In the rows, 128 means zero.
One hidden turn or mirror swaps the rows below in pairs. Which row is each named row swapped with?
gizi: [ 72 133 130 134 138 138 119 137 154 123 144 156 185 132 149 139 126 133]
Dila: [126 134 102 116 108 136 141 156 115 139 147 136 155 164  89 114 149 126]
nalin: [110 110 136 136 141 127 141 119  89 136 153 125 123 110  69 114 153 141]
kemiz: [136  94 129 133 115 152 164 120  83 141 158 123 149 142 122 148 148 111]
mined: [131 123 132 135  67 136 143 141 112 129 144 162 140 132 130 119 125 148]
potiz: [121 114 140 114 160 149 150 116 125 172 151 140 109 154 118 130 128 158]
Nore: [121 130 131 139 167 129 136 139  85 149 143  79 146 137 106 112 142 126]
Vebol: [143 119 136 129 171 141 162 155 121 121 139 143 130 130  98 118 132 132]
tutip: [131 121 137 141 137 108 108 117 134 136 145  74 134 123  84 131 119 146]
satu: [100 127 128 150 153 120 123 112 136 126 142  57 149 130 124 119 127 132]
zafa: [ 94  97 115 131 133 153 148 159 137 136 144 167 151 133 108 143 146 109]
kizar: [102 159 128 103 140 112  95  90 131 129 143 131 134 113 127 114 148 148]
basug: [148 151 125 135 140 127 141 109 139 157 158 113 113 118 149 120 113 137]
fula: [ 80 133 147 158 154 164 127 149 121 103 131 125 128 136 107 110 104 136]
lovos: [ 76 106 132 129 116 145  96 141  95 124 156 120 180 163 148 118 138 132]
Pek: [120 122 145 138 175 142 180 131 140 129 145 119 149 129 105 133 131 150]
Gabub: [113 139 172 138 124 118  88  89 137 112 145 108 140 135 122 143 138 122]
vetet: [104 124 142 131 124 163 127  86 120 124 138  80 145 142 153 120 127 164]
Muto: [135 129 132 120 152 136  64 135 134 110 145 111 156 140 111 121 130 155]
teg: [ 83 129 128 109 137 150  94 141 157 118 134 159 150 147 144 126 114 127]
vatu: [115 114 135 135  85 106 158 141 110 140 146 124 144 130  91 156 126 121]
sufuz: [115 126 140 147  77 139 116 121  98 130 152 164 145 130  91 110 117 135]
geto: [117 125 107 149 103 117 154 136  90 137 143 124 174  96 147 114 142 129]
neza: [118 119 145 111 127 117  96 110 136 153 120 109 116 110 104 109 148 145]
gamat: [112 126 129 127  96 144 143 137  90 117 142 149 135 124  92 141 128 173]
nulo: [122 135 139 155 142 178 157 122  94 120 158 121 125 159 146 122 117 128]
gif: [104  91 101 124 135 148 144 142  89 162 136 151 119 121 129 127 118 120]
puvip: [ 83 139 141 142 126 137 117 124 128 107 146 121 172 147 173 149 113 121]
rigeg: [ 79  98 131 116 145 106 142 154 135 120 146 145 138 123 131  88 150 117]
Meb: [ 58 122 130 127 112 146  74 111 117 136 146 135 142 125 112 127 139 138]
vako: [130 121 141 141  88 151 130 146 127 132 148 151 139 130 172 143 133 156]
migi: [ 96 107 127 165  91 134 142 147 111 106 155 118 180 142 132 123 153 122]
zuv: [109 132 134 146 140 141  92 142 116 151 142 185 154 114 150 140 127 138]
ribo: [107 104 115 120 145 116 122 148 118 144 142 120 144 108 187 130 128 121]
dipa: [ 99 126 137 146  75 132 112 134 126 119 150 142 165 150 110 126 164 116]
Lal: [109 117 138 138 187 152 104 114 154 122 155 132 137 127 108 133 114 124]
mezuv: [140 148 138 124 132 125 105  96 142 138 129 108 115 110 139 108 121 150]
vidi: [114 124 126 133 141 145  80  99 113 141 143  99 154 120 152 156 120 107]
Kozus: [129 119 140 136 152 115 186 132 111 121 145 100 143 130 132 141 139 127]
fef: [113 111 140 137 165 169  91 102 106 123 144 149 118 129 151 118 136 128]

puvip is swapped with Kozus
vatu is swapped with Gabub
satu is swapped with migi
basug is swapped with vako

One hidden turn or mirror swaps the rows below in pairs. Which row is each named row swapped with?
zude: [113 130 105  83 100 170  91 101  78 115 154 145 147 167 141 113 118 151
 133 139 157 128  96 120 125 136 131 131  87 141]
pogon: [135 129 136 103 110 178 139 149 109  93 146 139 120 151 124 121 132 187
 131 163 141 101 111 134 159 105 142 121 150 112]
vesul: [112 117 144 112  99 104 109 126 109  96 133  71 127 183 148 123 133 121
 131 145 169 136 122 131 151 137 153 120 104 177]
nul: [130 124 150  89  80  91  90 124 124 114 165 129  99 167 124 110 118 141
  96 135 154 137  98 122 107 115 130  98 117 165]
zogeg: [ 94 123 151  92 105 122 114 111 103 125 150 132 104 154 101 145  98 111
 159 113 146 184 134  90 147 124 159 111 104 150]
goter: [150 126 112  97 111 136 145  89  87  81 130 108  71 174 155 111 118 143
 182 142 152 123 124 111 128 148 125 103 102 128]
sebog: [125 114 152 121  93 157 148 111  99 147 175 122 113 180 189 140 100 146
 146 108 149 123 125 113 180 128 128 134 118 131]
madud: [127 129 149 105 120 144 152 126 127  77 166 116 120 185 114 127 114 128
 186 105 125 122  94 100 177 139 133  83 115 120]
demuf: [144 143 179 107 116 128 175 162 107  86 135 163  71 156 138 134 125 125
 145 145 133 142 106 133 128 106 139 133 127 148]
fot: [127 119 162 111  84 139 110 169  84 140 169 117 130 161 154  95 123 130
 130 147 125 150 133 146 150 102 114  94 116 168]
Fumed: [126 115 142 107  91 143 106 158 105 129 100 134  96 194 138 120 126 163
  83 137 138 118  86 116 146 124 128 112 135 120]
zos: [125 134 171 126  94 156 128 109  83  81 140 104  82 169 115  99 154 122
 152 160 114 144  86 139 146  97 130 118 139 118]
duv: [119 141 109 103 127 157 149 126 129 105 131 136 105 156 118 146 105 166
 156 145 153 125  95  92 185 146 132 114 142 148]
Pobok: [137 117 143  79 102 149  76 145 112 125 168 121  95 181 152 100 111 139
 180 117 105 138 110 130 175 122 138  95 106 134]
pizu: [124 120 143 100 103 129 126 142 108  96 115 118 116 189 102 124 103 125
 147 208 157 147 121 104 167 124 141 113 120 123]
pid: [126 112 142 114  99 139 155 160  88  95 151 138  90 193 139 107 104 149
 124 175 155  87 121 122 125  98 125 122 142 106]
solaf: [136 117 147 110 113 146 147  96 102 103 173 131 124 179 125 119 158 132
 135 184 139 155 105 115 169 118 124  68 119 127]
zovi: [134 126 129  98  97 138 152 134  82  81 149 145 111 128 120 127 141 154
 124  91 126 175 112 109 110 102 131 128 110 119]
zivuz: [134 115 131  82  86 154 102 130 109  92 113 123 112 187 112 115 112 157
 106 155 153 159 105 133 194 101 136 130 107 123]
gog: [110 121 139  98 112 151 130 144  99 100 180 126 109 169 128 129 144 155
 157  97 122 135 121 116  67 118 135 106 123 142]
Zin: [138 129 129 116  94 143 155  88 117 115 163 131 116 172 101 117 109 138
 143  89 163 147  90 114 133 115 149 166 111 170]
toku: [129 129 140  99 119 166 174 154  84  82 176 144 109 151 122 111 166 137
 135 133 155 111 113 128 158 124 119 128 117 153]
vipiz: [129 121 138 101  98 126  93 136 115 126 130 111 104 173 119 119 108 121
 100  91 150 134 101 121  93 123 138 141 127 105]
ziv: [125 119 138 101  98 166 146 156  70  85 140 172 116 141 127 127 124 148
 121 154 110 114 130 127 124 108 138 131 122 130]
dupom: [114 117 159  76 100 137 173 143 103 111 151  96  99 150 109 139 117 117
 163 137 114 136 119 136 174 118 131 126 103 177]
dovo: [155 108  92 101  99 138 143 144 124 104 161 108 139 160 125  95 113 159
 167 123 175 120 121 125 160 126 104 134 128 138]
vefif: [126 150 117 115 134 167 118 133 121  97 148 118 106 162 122  88 121 151
 145 136 169 163 137 106 184 128 133  85 106 161]
bime: [130 125 142  91  95 129 166 107 100 113 167 135  98 154 151 135  97 142
 172 157 167 158  98 122 112 123 139  95 119 189]
mev: [134 143 157 109 123 153 104 134  85 137 160 107 105 173 136  93 116 113
 149 141 135 178 147 118 123 109 110 110  90 121]
fuvev: [123 122 137  94  85 135 139 133  85 114  92 116 109 181 131 115 147 135
 175 129 163 103 103 127 177 109 130 150 120 159]
Kiduv: [135 134 110 112 100 145 174 149 113  66 137 110 124 164 132 146 123 141
 129 138 158 111  95 105 139 116 143 122 162 139]
Vuku: [114 116 153 111  88 154 120 116  81 110 179 137 101 179 162 118 114 170
 125 125 167 118 116 106 203 113 140 129 118 158]
mep: [138 103 171 113  98 105 127 160 134 133 163 127 100 217 136  87 125 111
 161 150 157 146 115 128 150 107 113 108 113 154]
fesi: [126 108 147 130  98 130 123 135 101 126 166 143 138 184 127 143 151 139
 140 169 139 107  96 136 173 116 110 132 159 137]
kelip: [139 137 160  93  97 146 120 103  90 129 173  83 154 156 124 125 148 151
 150 123 118 144 102 103 144 128 127 127  97 154]
Vodav: [125 114 149 103 100 155  91  97 108  86 119 136 102 172 100 120 130 129
 141  96 131 125  84 115 132 126 141  88 120 184]
zise: [110 131 155 128 111 152 127 167 108  97 130 144 118 142 112 109 145 131
 138 151 110 142 126 134 137  95 141 122 157 113]
Gunu: [159 121 135  99 114 133 150 133 127  86 169  92 116 162 108 128 121 154
 165 103 179 128  97 102 161 130 101 127 144 124]
Nena: [112 118 130  98  99 137 136 118 143 118 127 131  88 186 114 105 122 132
 165  97 171 160  84 112 165 103 173  97 128 154]
fevop: [128 113 141  97  83 114 127 128  98 103 164 114 148 145 130 170 113 144
 121 116 129 141 105 101 116  96 165 137 115 145]
Fen: [141 108 142  89  94 152 132 148 104 103 113 156  96 176 128 122 120 155
 145 156 162 109 137 114  90 130 130 125 113 181]
fika: [132  95 116  91 100 151 117 127 113 114 118 165  67 201 115  93  93 130
 171 124 164 116 104 118 136 125 154 108 128 132]
logu: [149 125 139 110  85 131 178 127 114 105 104  97 102 170 146 127  92 126
 156 116 169 132 117 116 101 115 122 112 113 164]
Sunad: [133 124 136 112 121 130 146 168  84 135 119 131  92 176  99 107 131 123
 103 147 153 118 116 127 156 123 127 159 122 143]
kimin: [137 123 132 113  97 127 140 176  90 101 125 134 116 172 124 120  84 113
 196 139 141 137  93 106 167 123 135 108 115 167]
Pepul: [148 124 149  90 130 124 147 185 109 105 149 160  96 166 166  86 108 122
 161 128 127 147 135 126 144 112 140 123 113 156]
Sepo: [137 115 131  72  87  94 133 112 114 129 155 105  94 166 173 114  87 138
 123 151 144 126 111 112 103 126 122  96 126 139]
bep: [139 117 185  83  79 134 107 147  97 140 173 115  96 163 142 121 120 124
 142 137 139 167 122 144  99 103 129 140 119 115]
robu: [116 114 127  91 117 132 135 141 123  89  80 120 106 168 141 139 109 125
 154 163 155 145  99 107 101 109 131 103 123 114]
vun: [124 116 143 111  84 108 113 101 113  98 177 125 122 180 127 107 125 129
 134 113 152 165 123 108 200 114 134 126 109 100]
Fod: [128 112 157  95  69 129 145 101 118 105 140 105  96 171 142 146 100 134
 160 122 150 144 119 115 192 107 136  72 132 101]
sovet: [148 131 175 102  62 154 138 146  77 100 155 108  99 152 133 136 148 149
 125 147 123 135 115 139 113 105 103 135 131 117]
mul: [145 100 149  81  84 158 126 142  77 106 123 142  92 214 138  96 110 132
 116 143 155 119  88 165 127 118 129 122 115 126]
dumu: [120 118 144 102  90 139 125 135  91 127 188 128 113 178 128 107 120 111
  81  86 142 144 114 119 179 113 137 122 122 144]
fuge: [109 106 162  92  93 136 117 135  85 136 148 147 104 154 119  81 110 129
 124 131 111 176 134 115 137 123 155  94  91 131]
Fal: [124 114 156  89  65 133 116 122 128 115 165  93 116 192 143 133 120 141
 110  94 174 108  71 122 139 113 154 125 124 132]
nunaz: [134 118 139 104 121 157 108 108  98 104 200 134 110 172 147 121 120 132
 164 158 119 160 109 110 115 121 135  96 121  97]
pup: [139 125 147 103  75 160 101 151 104 106 111 134  98 173 128 122 131 154
 118  87 159 124 116 126 108 123 133 135 110 181]
Makem: [133 116 142 108  97 150 106 117 110 109 221 133  99 162 129 113 126 134
 176 129 160 147 112 108 107 109 140 107 118 160]
Vud: [135 114 145  83 121 141 115 140  98 117 187 143 116 157 132 129  81 130
 124  72 160 149 105 123 105 117 143 117 115 144]
Ris: [134 104 134  82  71 138 129 133  94 106  92 130 110 169 132 130  80 149
 184 143 149 115 127 117 120 114 148  82 128 152]
tama: [133 113 148  98 106 145 116  86 115 117 152 130 105 166 123 123 124 139
 108  59 171 136 125 122 141 112 133 130 110 110]
Geler: [ 89 137 115 100  98 142 110  95  83  92 164 117  92 183 144  93 112 133
 142 138 172 129  87 127 191 125 135  96 110 138]
Gof: [161  97 163 105  88 156 134 131 106 114 150 149  71 208 134 118 107 115
 167 162 177 103  89 129 144 124 129 113 133 140]
reva: [108 125 148 113 113 135 144 116 105 107 139 117  98 145 107 158 148 164
 147 101 136 162 142  91 146 142 145 107 136 123]
vov: [125 110 143  95  85 147 118  79 112 110 106 134 111 163 111 125  93 122
  87 111 147 141 106 117 112 120 138 115 115 144]
toruk: [112 133 136 127  84 107 119 109  78 128 173  92 105 180 140 115  96 109
 143 149 144 155 111  85 138 127 108 104  91 144]
tov: [138 114 147 101 108 129 163  94 108  93 110 133 103 165 135 125 120 129
 186 163 141 130 114 130 187 116 131  87 127 122]
Lef: [113 140 136 107 122 133  94  96 137 128 159 107 116 169 126  85 115 143
 158 120 139 168 111 110 166 113 152  90 102 157]
Runa: [122 120 154 103  85 146 153 146 106 126 135 131 111 185 114 114 133 132
 185 109 125 108 111 115 137 129 139 145 121  77]

dupom is swapped with vesul
Zin is swapped with fesi
tov is swapped with Lef
goter is swapped with Pobok
Gunu is swapped with Vuku
Vud is swapped with pid
zivuz is swapped with reva
Pepul is swapped with Sepo
fevop is swapped with Sunad
logu is swapped with fot
Runa is swapped with zude

